In the rows, zero is written as 128.
The rows below fall into families. The same turns and mirrors carry the whole set onto itself and the rows of a family onto each other. For each named row, which other rows are in its family? Write them in the order they are listed.
These 18 rows form 3 families of 6 rows each.
nagul: [120 157 117 165 146 121 145 151 156 146 118 108 142  80 123 102 167 129
 145 110 107 102 136  91 140 167 124 133 115 172 151 121 124 141 122]
rados: [148 172 110 166 145 108 164 148 149 152 134 122 150 103 153 104 153 119
 137 112 139 130 120 111 161 120 124 156 147 130 112 115 129 118 135]
lub: [ 94 165 148 124 131 111 123 151 122 155 173 101 129 127 132 132 175 131
 103 138 150 138 143 149 163 155 127 125 161 113 154 101  95 138 136]
Mebun: [ 99 164 148 136 124 116 113 157 110 152 157 116 122 134 147 132 165 144
 113 139 141 140 134 151 161 145 132 110 161 106 156 100  91 126 136]
mivog: [146 162 101 159 132 120 157 137 155 164 132 114 152 105 157 107 161 116
 130  93 138 128 101 106 158 120 125 149 134 133 124 106 135 114 140]
Nakos: [160 158 114 122 118 162 141 137 157 155 130 121 141 134 144 123 112  96
 128  86 134 129 118 150 129 130  98 138 116 119 141 126 128 125 119]
peb: [132 165 107 171 131 111 161 148 145 163 123 120 155 107 148 102 151 129
 129 110 133 121 102 107 162 129 123 144 141 121 114 111 125 118 145]
zeto: [107 150 119 159 136 130 136 157 160 133 121 110 156  82 130 102 166 149
 137 123 107 101 132 105 142 167 125 115 120 177 151 119 132 154 112]
dilo: [141 143 115 107 122 156 120 147 134 136 141 118 123 142 135  97 164 136
 128 142 128 139 151 150 141 129 114 100 119 127 170  92 131 135  89]
fafol: [104 163 152 129 122 118 109 169 120 151 175 118 131 117 147 139 174 134
 100 133 144 146 141 152 159 155 134 107 155 125 159 111  97 142 146]
soke: [143 147 131  95 134 153 120 154 132 143 152 100 122 144 128  93 160 136
 128 145 135 128 155 140 137 141 119 112 112 115 160  89 121 149  91]
lokog: [168 162 115 112 137 160 136 150 157 148 145 116 128 138 154 121 117 107
 123  95 137 133 121 145 134 128 113 139 110 113 125 133 127 133 112]
kopu: [127 157 133 164 147 129 149 153 153 126 120 108 151  84 136 100 164 136
 141 122 108 111 141  94 128 165 126 135 128 175 148 111 125 160 108]
Lil: [ 97 174 152 144 130 136 123 162 149 133 144 108 134  94 138 147 139 129
 110  96 112 117 134 134 133 201 137 116 132 158 156 143 106 154 145]
gisi: [140 140 130 108 122 143 121 151 116 139 160 117 115 139 136 100 158 124
 140 141 131 140 163 140 146 135 103  99 121 118 167  91 116 143 100]
Dufo: [164 162 110 113 119 166 144 132 143 139 143 111 126 147 163 118 114 104
 131  91 134 129 119 141 134 134 106 127 118 113 136 113 139 128 116]
poda: [ 94 165 158 140 130 137 108 157 145 137 148 112 139  98 140 157 130 123
 119  90 124 114 130 148 130 184 120 121 139 156 162 144  90 150 135]
tus: [ 97 166 155 147 135 140 128 146 151 127 155 105 132  99 143 160 142 123
 100  99 123 120 123 135 122 187 121 136 141 156 159 143  95 162 128]

The rest of the family of mivog: nagul, fafol, Lil, gisi, Dufo
The rest of the family of tus: rados, lub, soke, lokog, kopu

The rows below fall into families. The same turns and mirrors carry the whole set onto itself and the rows of a family onto each other. For each named row, which other rows are in its family? Write them in the order they are listed.
These 18 rows form 6 families of 3 rows each.
fifuv: [ 96 154 125 109 109 158 128  89 155 100 121 152 143  88 159 134 147 149
 137 128 131 157 108 149 132 138 178 124 209 100 108 110 132 116 129 134
 134 116 109 128 106 119 152 186 136 142 108]
reg: [104 113 143  98 148 150 113 126 123 100 143 152 124 106 136 157 142 121
 149 135 135 167 112 150 143 174 179 115 167 104 143 171 140  95 144 169
  92 135 103 113 115 187  66 194 162 132  99]
duko: [102  90 146 117 109 142 183 149 136  86 131 154 112  76 111 146 138  78
 140  89 132 167 141 126 106 153 176 145 147 119 162 100 129 117 133 154
 124 141 121 111 109 146  93 182 102 113 112]
vutu: [122  80 144 115 104 143 176 154 151 101 140 162 125  82 101 140 129  96
 141  87 136 174 145 107  95 159 179 151 165 125 150 119 145 118 117 163
 122 151 129 105 104 139 105 172 126 115 116]
Tig: [122 117 140  96 145 153 129 128 105 101 149 152 124 101 122 166 162 132
 153 137 150 172 121 134 143 178 169 113 173 119 133 159 118  98 138 148
  95 146  95 102 124 187  57 188 147 123 116]
Lepo: [100  92 135  92 109 138 179 149 156  98 138 155 122  83 103 142 132  89
 124 105 129 171 149 111 104 146 181 143 146 129 154 112 134 103 123 144
 140 143 119 106 107 138  90 164 102 118  99]
vame: [121 121 122 101 158 150 111 133 122 118 144 149 125  86 154 171 129 133
 142 138 133 164 110 138 132 167 184 123 166 102 127 160 127  91 132 155
  70 163 110 120 105 176  69 185 152 134 112]
kose: [112 139 130 115 125 162 122  93 150 103 127 162 133  91 156 121 166 153
 136 136 134 162 107 145 136 142 176 133 211  95  81 110 124 129 110 136
 129 133 102 101 107 115 135 208 139 126 107]
Gavi: [110 150 133 130 116 162 124  98 172  97 122 168 120  80 147 134 151 132
 121 130 133 170 108 151 114 143 176 142 189  95 100  96 128 137  94 138
 125 115 111 119 119  91 124 194 121 130 106]
luda: [107 146 129 110 120 153 130  90 143  94 121 162 154  69 155 136 151 151
 122 123 153 156 121 135 106 129 165 130 197  95  98 101 148 140 117 135
 123 138 124 142 120 115 136 191 132 131  98]
bep: [100  91 152 110 103 150 182 145 147 100 154 159 121  89 126 133 136  97
 143 111 122 176 147 119 110 151 161 158 150 126 156  98 138 110 135 166
 152 135 128 113 104 148 106 166 111 117 107]
benu: [116 126 133  97 165 154 117 131 116 109 134 152 132  96 144 154 142 121
 156 135 144 149 110 141 141 166 191 102 182 114 137 147 124 104 150 151
  70 144  92 101 106 179  66 188 150 134  94]
bife: [128 140 133 115 166 166 110 127 138 110 152 163 131  97 130 167 149 139
 153 146 147 171 106 142 136 168 180 116 171 131 120 154 124 113 119 146
  83 131  88 103 128 173  68 184 153 138  95]
ridu: [116  97 153 119 107 143 172 158 144 106 143 179 111  77 109 150 131 100
 138  96 133 189 135 117 120 163 176 131 146 125 149 109 119 128 121 154
 123 124 122 116 129 145  72 150  99 122 113]
firav: [ 90 138 127 108 122 159 121  94 163  93 115 148 142  70 145 130 153 130
 113 136 130 146 114 132 123 125 189 120 199  96  91 100 138 132 123 125
 128 130 110 118 111 111 141 186 129 143  90]
lide: [101 159 116 112 128 154 130 108 164  92 110 156 142  78 162 137 156 134
 132 120 138 147 116 153 123 126 176 137 198 102 106  91 132 132 118 134
 132 134 110 118 103 111 142 207 125 128  85]
Nutu: [ 97  90 141 108 100 138 172 150 148  99 135 166 109  76 121 137 150 101
 133  96 126 192 145 124 116 162 160 148 154 109 138 107 105 128 122 153
 156 145 129 111 111 133 102 172  99 112 121]
banur: [109 121 125  96 146 151 107 117 115 102 143 155 129  94 126 168 141 113
 135 148 130 154 117 139 146 157 190 113 163 120 121 154 140  85 139 148
  78 152  94 103 117 181  59 193 148 137  89]

The rest of the family of vutu: vame, luda
The rest of the family of reg: fifuv, bep
The rest of the family of bife: Gavi, ridu

The rows below fall into families. The same turns and mirrors carry the whole set onto itself and the rows of a family onto each other. For each named row, which other rows are in its family? Write them in the order they are listed.
These 32 rows form 8 families of 4 rows each.
mef: [135 120 109 145 124 125 113  90 121 127 111 134 100 117 137 141 135 134
 127 112 119 103 151]
dafid: [120  75 134 114 120  94 112 126 147 130 118 141 170 168 146 120 155 139
 107 152 149 142 114]
voto: [126 136 123 128 138  85  81 115 127 128 135 129 143 163 108 116 132 125
 143 133 106 123 161]
tiru: [125 148 117 110 138  98  85 117 130 147 119 115 121 154 113 123 153 117
 131 142 105 117 164]
Votog: [154  84 142 110 152  92 116 139 156 117 121 153 162 177 147 131 134 130
 115 143 136 132 125]
fakod: [127 112 106 118 123 107 126  97 105 124 129 141 101 119 138 149 144 139
 137 120 105 103 157]
voke: [148 125 117 141 126 104 113 106 125 115 107 134 103 116 128 144 144 138
 147 110 105 112 163]
Vibur: [139  88 142 115 131 125 122 128 140 130 114 154 174 177 111 137 154 127
  97 129 129 133 108]
tizip: [153  92 110 124 133 128 137 126 109  88 115 134 132 145 156 124 139 137
  80 151 149 122 112]
bebin: [156  70 121 125 131 121 144 130 100  92 123 133 155 146 140 114 136 137
  99 149 139 141 125]
Migaz: [133 134 129 141 139 107  85 114 143 144 123 116 149 151 111 102 148 121
 136 114 122 131 168]
bisit: [145  84 126 123 117 148 136 130  88 110 129 148 138 152 166 125 149 152
 114 148 135 136 126]
pudup: [135 123  91 115 135 129 121 110 120 117 126 140  97 117 139 134 166 146
 149 116 122 123 154]
norem: [131 112 105 122 124 127 131  97 120 141 104 123 116 105 132 135 155 124
 121 114 115 105 164]
lalet: [138  84 111 120 109 127 140 141  96 105 113 130 133 137 141 128 159 145
  96 158 148 137 118]
nafum: [129  91 129 121 126  95 112 136 134 121  99 147 193 175 133 133 126 128
 117 145 144 108 121]
fuf: [137 105 115 111 138 138 144 143 102 106 113 132 131 149 162 137 146 135
  97 148 154 148 110]
bunev: [117 142 103 129 126  95  91 118 158 124 117 116 147 150 106 132 126 110
 139 139 121 130 150]
zalek: [133 142 109 136 134 107  85 124 137 127 129 117 162 146 119 108 133 120
 143 119 107 106 158]
bonil: [150  99 127 112 127 122 146 147 102 102 128 132 130 139 161 148 134 123
  87 146 132 127 114]
fudus: [144  84 135 118 130 113 121 143 166 113 113 150 176 168 130 132 136 119
 124 142 136 130 105]
Dopor: [124  78 116 127 116 118 149 139 102  81 116 145 144 140 151 116 154 135
  95 136 139 138 118]
pelut: [146  80 144 120 144 136 139 120  97  98 109 126 147 144 133 144 148 137
 101 131 151 144 124]
ganef: [129  80 139 111 121 102 126 141 141 136 131 159 170 173 137 136 150 128
  98 138 160 125 125]
toz: [119 109 103 130 129 115 120 121 119 115 112 135 102 111 128 136 129 145
 134 134  93 111 170]
bika: [124 125 105 121 128 132 123  95 115 142 113 135 113 123 158 145 140 141
 131 120 122 110 174]
Kabok: [153 148 103 117 123  92  98 124 147 144 127 137 135 156 128 110 142 105
 128 139 108 104 165]
Simap: [128 134 122 110 146 100  92 131 131 146 120 118 152 150 111 118 147 117
 149 125 104 129 166]
dopa: [141  87 142 107 125 100 127 154 156 128 122 152 182 174 140 134 147 128
 124 140 142 142 132]
vimeb: [123 138 115 126 139  80  73 133 133 150 130 119 132 146 118 124 139 142
 137 135 114 113 152]
meser: [136  79 137 124 120  95 115 145 157 120  98 160 168 171 124 124 148 140
 118 147 154 137 132]
tuta: [158 126 113 128 123 102 122 108 121 119 117 128 105 117 156 136 137 122
 142 128 133 112 183]

The rest of the family of mef: tizip, Simap, dopa
The rest of the family of Kabok: Vibur, pelut, tuta
The rest of the family of voto: fakod, lalet, meser
The rest of the family of bunev: bisit, pudup, nafum

The rows below fall into families. The same turns and mirrors carry the whole set onto itself and the rows of a family onto each other. For each named row, which other rows are in its family? Write them in the order they are listed.
These 28 rows form 7 families of 4 rows each.
Feful: [130 121 147 114 116 158 143 106 129 160 149 171 164 117 114]
bugib: [108 113 146 121 117 158 139 112 147 165 122 160 156 117 113]
fov: [107 131 132 116 108 132 128 150 132 130 102 170 160 132 143]
kur: [107 119 128 109 111 137 124 151 144 118 114 163 172 127 145]
Kekub: [114 149 145 119 106 147 130 145 129 112 131 159 169 135 135]
Val: [129 108 130 128 119 149 159 104 116 168 126 150 159 113 123]
lut: [142 143  96 121 141 144 128 133 137 123 157 113 121 137 159]
Tigul: [ 93 135 125 104 116 161 123 140 145 126 113 162 159 141 141]
gupel: [135  93 111 119 124 137 149 134 127 145 164 140  86 123 140]
Lipi: [ 99 141 136 114 113 149 132 142 145 120 107 161 158 125 129]
foraf: [116 111 136 116 112 157 128 113 144 167 134 162 167 127 106]
Fid: [140  93 109 131 115 164 138 126 148 140 168 143  99 111 125]
zivu: [147  85 107 130 121 143 154 125 119 140 151 149 107 103 132]
popu: [124 118 135 118 115 135 137 113 137 176 116 160 161 119 120]
kuled: [113 136 123 123 114 140 146 144 113 109 106 155 158 129 144]
tivur: [136 138  99 130 143 134 132 144 131 130 148 113 107 143 145]
rebe: [142 146 117 136 131 137 118 142 128 119 161 119 105 130 147]
rik: [127 113 128 106 121 139 138 109 147 166 129 153 174 111 116]
seg: [144 136 100 147 137 135 132 143 123 113 130 115 130 129 141]
godo: [148 135 109 130 141 140 105 149 136 128 162 129 119 138 154]
lunik: [111 113 139 100 102 151 147 112 151 167 126 144 159 124 114]
nid: [148 147 113 127 128 148 124 146 143 123 161 114 111 144 139]
dar: [144  95 116 110 113 146 151 127 136 139 172 138 102 116 154]
meduf: [106 138 131 105 101 145 125 147 142 116 120 166 162 133 122]
Laten: [138 144  95 134 126 154 120 142 149 106 146 120 113 128 130]
zir: [157 106 118 106 116 132 135 134 137 142 176 145  99 111 132]
detur: [145 109 120 124 128 146 135 123 125 141 177 148  89 111 136]
tute: [148 106 116 116 120 161 139 130 137 141 176 152  92 124 137]

The rest of the family of rebe: bugib, Lipi, detur
The rest of the family of nid: foraf, meduf, tute
The rest of the family of godo: Tigul, lunik, zir
The rest of the family of popu: fov, gupel, tivur
The rest of the family of Kekub: Feful, Fid, Laten

